Rotation paths and how fast each direction turns (degrees each step)
Each turn is a multiple of 5 degrees from 10 to 175, or 0.
Each row of a path follows its step; steps can be skipped.
Rotation 1:
step 2: [  5  -3 -10  -6  17   2   8 -13   8 -18   1  -1  13   6  -7  -5  -4  -4
   1   6  -2   0  -7  -6  10   1  -2   7   4  -3  -8   7  -6   0  -5  -9
   5   4   3  11  -5   8  -7 -10 -10  -3  -3  -8   1   0  10  -9  -8   4
  12]
step 4: [ -4  -2  -2  -4   4   9   2   1   8  -2  -5   0   0  13   3  -1  12  -9
  -6   7 -13  -1 -10  -1  -1   3 -22  13  -5  -2   2   2   6  -1  -5  17
   5  -9  -9  -5  -5   0 -14 -14  -7   3   3  -5 -13   2   1   2  -3   5
  -5]
step 9: [  8  -1   5   0  -2   3  -1   0  -6 -12  -4  -5 -10   1 -12  -4  13   5
  -7  -7  -7   0 -11   8   2  -4   3   0 -11  -3   2  -5 -11  -1  -1   4
   3  -8  -9 -14 -10  -6 -11  14  19  -2  -8  -6   6   4   6   1  11   2
   3]
step 11: [  2   2 -12   7  -2  13  -7   5  16   3  -1  -2   4  -5  -6  -1  -2   3
   2 -16   0   0   4  22  -5   4   0  -7   9   0   1  -3  -6  -1   1   2
 -11   9  -9  -7   2  -1 -10   6   2  -9 -12  -6   7  13   8   3  -2 -12
  -1]
step 12: [  7 -10   8  -3   1  17   0  -3  12   4 -10   1  -3  -3   7  -6 -10   3
   7   0  12   0   8  -1   0 -11   1 -10  -2  -3  -2   8  -1   6  -1  -5
   1 -15 -10   9  11   2  15   9   3  -5 -18  -3   0  -5   2  -1  -5  -3
  -5]
step 16: [  4   1   5  11   3   7  13  -4   6   0  -8  -2  13  -9  10   0   3   6
   1   2   7   5  -6  12   0  -4  -8   1   9   6  -6  -4  -7   4  -7   0
   1   4 -12  11  -9   9  -8 -13 -11   8  -2   2   2  -1 -14   0  16  -2
   4]
step 20: [  1  -5  -3   7  -1   0  -3  -3   1 -20   5   9  10  16   0  -4   3  -5
 -12   8  -7   5 -12  -1   8   7 -12   2   9   2  -9 -17  -6  -6  -3 -14
   7   1   1   2   1  -2  -3   9   5   2   2 -14  -3  -1  -2   3  -4  11
   0]
step 22: [  0   4   6  -2   2   0  -8  -2  10  -7  12  -8   0   6   5  -4   0   1
   3   7 -13 -12   1  15  -2   2 -15   4   8   1  -2   1   9 -13   7   6
  -7   7  -5  -1   8  -5  -4  -3   6  -2 -10  -5 -24  -2   0   5  -6   6
   6]
step 26: [ -4 -14  12  -1  -3  -1  -6  -2   5   1  -9  -3 -13 -13   0   1   1  -3
  -3   1 -14  10  -7  10   5   1   1  -1  -1  -3  -3   9   1   3   7   9
  -1  -2 -11  -6   2   0  -6  15  10   3   0   1   9 -23   1  11   3  -4
  -4]
Speeds:
[-2 -1  0 -1 -2 -4 -2 -2 -2  1  2 -1  2 -2  2 -1 -2  1 -4 -2  1  5  1  3
  0  0 -1 -1  4 -1 -1  2  1  0 -2  0 -2  4 -1  1  0  2 -3  0 -1 -1  0 -2
 -2  2  3 -1 -2  2  7]	125
[-2 -1  0  1 -4  1 -2  1 -1 -2 -1 -1 -1  0 -3  1 -4  1  3  2  0 -1  0  1
  1  1 -3 -4 -1  1  1  0  0  4  0  0  3  0  2 -1  2  1 -2 -2 -3 -4 -4  3
  2 -3  3  1  3 -3  1]	25
[ 0  0  1  2  0 -4  0 -2  4  3 -1  4  0  1  0 -1 -2  1 -2  2 -3 -2  0 -1
  3 -2 -1  1  0  2  0  0  1  2 -2  4 -1  0  0 -3  3 -3 -1  3  0 -2  3  3
  0 -2 -1 -4 -3 -4  2]	160
[-1  0  3 -1  2 -1 -1 -2  0 -1 -2  1  2  1  0  2 -1  3  1 -2  1  0 -2 -3
 -4 -4 -5  2  1  0  2 -3  5  0 -1  0  1  2  0 -1 -1  2  6  0 -1  0 -3 -2
  3  0 -2  4 -1 -1  2]	170
[-1 -3  0  0 -1 -3  2 -3  1 -2  2  0  0  1 -5 -2  1 -1  2  2 -2 -1 -2  5
  0  2 -2  3 -1 -3  1  0  2 -1 -4 -3  2  2  1 -1 -1  1  1 -1 -1  2  1  3
 -4 -2  0  0 -3  4 -3]	20
[ 0  2  3 -6 -2  0  3  1  0 -4  1  1  0  4 -1 -1 -1  1  1  0  1  3  1 -3
  0  0  3  0 -3 -3 -1  1 -2  0 -1  1  3  3  5  2  0  0 -1  2  0  2  0 -3
  2 -2  2 -2 -4 -3  0]	65
Rotation 2:
step 1: [ -3  -1  -5   3 -12  -5  -3  -5  -5  -4   9   4   9   3  -3   8  -9  -6
   6   6   1   0  -3  -7   5  -4   0   4  -7   5  -9   7   7  -8  -7   4
   8  -1   9 -21  -6  -4  -8   6  -9 -10   4  -5 -18  -8  -7 -12  -8  11
   6]
step 4: [ -4  -3  -1   6  -5  -3  10  -6   2  -2   1   5  -2 -16  -2  -4  -6  12
   4   2 -21  -1  10   7   2   1  17  -4   1   1  -3  11  -4   3   7   7
   8   3   3 -13   6   8  -2  10 -11   5   8   5   5  -4  -6   7 -10  10
  -1]
step 5: [-15  -5   6  -6   7   1   1   4 -10   3  -8  -6   8 -14  -8 -10   3  -5
  -4  14  -4  -8   6  -3   0  -7   3  -8  -8   1 -13  15   5  -4  -2  10
  -2   4  -3   3  -6   9   4  -2  12  -2   6   1  -5 -15  10   3   0  -5
  11]
step 7: [ 19  -2  -3   1   2  -8   2 -11  -7  -4  -1   1   8   4 -11 -12  13  -4
   7   2   2   4  -1   6  -2  10  18  -7  -2  -9  -3  12  -8   1   9   9
 -10   4   0  -2  -4  11  -1  -7  -9  -5   5  -1   3  -3  -6 -11  -2 -10
   9]
step 10: [ -3   3  -2   0  -4  -6  10  -9 -17 -12   1   2  -1   7  -7   9  -7  -1
   8   4  -3   1  -5  -9   2  -5  -1  -1  -5  -3  -1   9   5   4  -3  14
   2   1  -2 -11  -2  -4   3  11  -4 -20  -8 -16 -15   3  -2  -7  -2   0
  13]
step 12: [ -6 -10  -3   5  -9   0   8   0   7   5  -6   0   2  -1  -2 -18   3   1
   3   0  -7   2   6 -14 -13   3  -7   7   5   6 -12  -2   0   9   1   8
 -16  -7  -2 -11  -7   3  -4  -7  -9  -9  -4  -9  -6  15   9  -4   8  -4
  -2]
step 15: [  2   7   7   6  -1   9   4   2  -5  -3   8  -5  11   0   2 -11 -16  20
  -7   9   5  16   0   2   0  -4 -11  12  -1   3  -6   5   9  12  -3   6
   1  -8   5  -2  -6  10  -5  -9  -4  -9  -2   7   8   3  -6  -4  -5   3
  10]
step 19: [ -3   7   2  -4  -2 -13   9  -9  -9  -8  -3   3  10   6  -2   2   8  -4
   3  -6  -9   7 -10   7  -3   5   1 -10 -12  -4  -1   5   4   2  -4  14
 -14  -2   1   2  -7  -3  -1  13   3 -15  -2  -7  -3   0  -3 -13  -7   0
  18]
step 20: [  0  -6   4   2  -4   0  -2 -13   0   4  -2  -5   8   7 -15   0  -6  -3
  -8   0 -17   4  -5   3  -4   7  -7   7  -4  -1   1  -9   3  11  -5  -6
   1  -7 -15   3  11   1  -6   8 -14   8  -6   2   3 -21  -3   2  -4  -5
  12]
Speeds:
[ 0  4  0  2 -6 -2  0 -3  1 -2  0  3 -1  0  4  2  1  2  3  0  3 -2  0 -1
  1  1  2  0  2  0  1  1 -1  0  4  2 -1  3 -1 -2  3  1 -3  2  2 -3  2  1
  0 -1 -3 -3  0  0  3]	120
[ 1  3 -2 -3 -1  0  3  3  0  1  3  1  0  1  1  1 -3 -4  2  1  1  0  3 -3
 -2  3  0  2 -1 -3 -3 -1  4  2 -1 -3  0 -2 -1  1  0  1  0  1  0 -5  2  3
 -1  1  3  1 -3  0  3]	155
[-2 -2 -1 -2 -2 -6  0  2 -1  1  0 -1 -3 -2 -1  0 -1  0  0  0  2 -3  4  1
 -1 -4 -2 -2 -2 -1  4  1  3 -1  0  0 -3  0 -1 -2  1 -1  1 -2 -4 -1  1  3
  0 -2 -2  1  3  4 -2]	85
[ 2  1  0  2  0  1 -3  3 -5  2 -1 -4  1  4  1 -2 -2 -1  3  1  0  2 -2  3
 -4 -2 -2  2  1  0  0  0  1 -1 -2  1  1  1  0  1  2  1  2  3  1 -1  1 -1
  0 -3 -2 -4  2  4  4]	80
Rotation 3:
step 1: [ -2  -2   0   8  -5   5   2  -9 -14  -2   2  10   1  14  16   1  -4  -3
  10   2   2  16  12   0   6   9   4  -7  -8  -1   2  11  -4   5  -3  -4
   1  -5   9 -11   0  -6   0   1 -14   0   4  -8  -4  -6   8  -6  19  -8
 -14]
step 3: [  5   0   5  -4   6  -8   9 -13  -4 -11  -7  -2  -1  12 -17  -4  13   1
  -3   8  -5  11  20   9   1   3   2 -11   7   0  -4  16  17   7  -6  -7
   0   5  -2  -5   1  -4  -2   0  -4 -11  -4   1  -3  -2   7  -1   7  -3
  -2]
step 6: [ -2   5   0  -2  -2   9  -3 -11  -9  10  -6  12   7  -4  -1   6 -11   4
   5 -13  -9  14   2  13   4   9 -13   8  -2   4   5   5  -6   3   1  13
 -13  -8 -11  -7 -11  -5   9  -6   2  -1  -3   1  -8  -7  12  -8   2   6
  -8]
step 7: [ -6  -2   6   6  12   3  12  14  -6   5  -7   7  13  -5  -5   7  -4   6
   8  -8 -26   0  14  12  -3   3  -3  -1   6   0  -7  -4  -4  -1  -7  -5
  -4   0  -7   4  -3  -1   6  12   4  -2 -10   3  -5  -4  11   3  -1   2
  10]
step 8: [ -7   4   3   9   6  -2   0  -1 -13   1  -5  -8  13   5 -16  -2   1  -1
  11   2  -8   3  -7  -5   4  10 -13  -1   0  23 -11   9   0   9  -9  -7
  -6   1  -9   0  -5   1 -12   3   1  -9  -7  -2  -7  -5   4  -9   6  11
   1]
step 11: [ -7  13  -9  -1  -3   2  12 -12  -5   1   6  -3  -3 -15   6   7   7 -11
   1   6   3 -11  13   6 -11   9 -13  -1  -4   3   0  -1 -15  -6  -7   0
 -14   2  -3  -4  -8  -7   8   0   5   3   0   9  -5  -7  10   3  -8 -10
  -7]
step 13: [ -1  17  -1  -2   4   0   2   2 -21  -3  11  -7  -5  14   6   0   0   0
  17   5   1   2  -1  -4 -10  10  -3   0  -8   9  -3   2  -5  -1   8  -9
 -13 -10  13  -9   2  -6 -10 -13  -2   0 -10   5  -8  -2   3   8   5  -3
  -5]
step 14: [  3 -10  10   1 -12   1   9   3 -13  -4  -6   2  -2  28   4   1   2  -3
   6  -5  -7   5   2   7 -11  -1   2  -4  -8  -2 -12   3   3   3  -8  -3
  -9   3  13 -11   4  -4   9  -7  -4   3  -4   0  13   4   2   4  -2 -18
  -2]
step 25: [  1   1  -8   9   2   2  14   6 -13   7   2   1  -9  -1  -4   3   9 -11
  19  -9 -14  -7  -5   9   0  15   8   5   5   5  -6  -9  -3   8  -3  -8
 -12  -3  11  -6  -6   2   8  -1   5   6 -13   5  -2  -2  -2   7  -9   1
   6]
Speeds:
[ 2 -3 -4 -2  0  4  0 -4 -3  2  0 -1  1 -1 -4  2  1 -1  3  0  3  0 -1 -1
  1  4 -2 -1  1  0  2 -5 -2 -1  4  1 -1 -5  1 -1 -2 -1 -2  0  0 -2  3  0
 -2 -1 -1 -1 -1 -2  2]	155
[-2  0  0 -2  0 -3  0 -5 -2  2  3 -2  2  1  1 -1  3 -3  2  2  1  5 -3  2
 -4  0  3  0 -1 -6 -1  1 -2 -3 -1 -2  1 -1  1  1  3  1  0 -1 -3  3 -1 -3
  1  2 -1  2  1 -1  1]	25
[ 0  2  3 -4 -1  3  2 -3  3  0  0 -2  2 -2  0  1 -3  1 -2  0 -2  1  2  1
 -2  0 -1 -2  3  0  2  0  3 -5 -5  1  1 -1  1  0 -4 -3  4  1  2  0  0 -3
 -1 -1  1 -1 -2 -3  2]	85
[ 0 -2  2  2 -4  3 -1  0 -1 -2 -2  4  0 -2 -1  2  1  0  4  1  1  0  1  0
  3 -5  4  1  1 -1 -1  0  0 -1 -1 -1  0  0  0 -4  1 -2  1 -1  0  6  3  0
 -5 -1 -2  0  0  2  4]	135
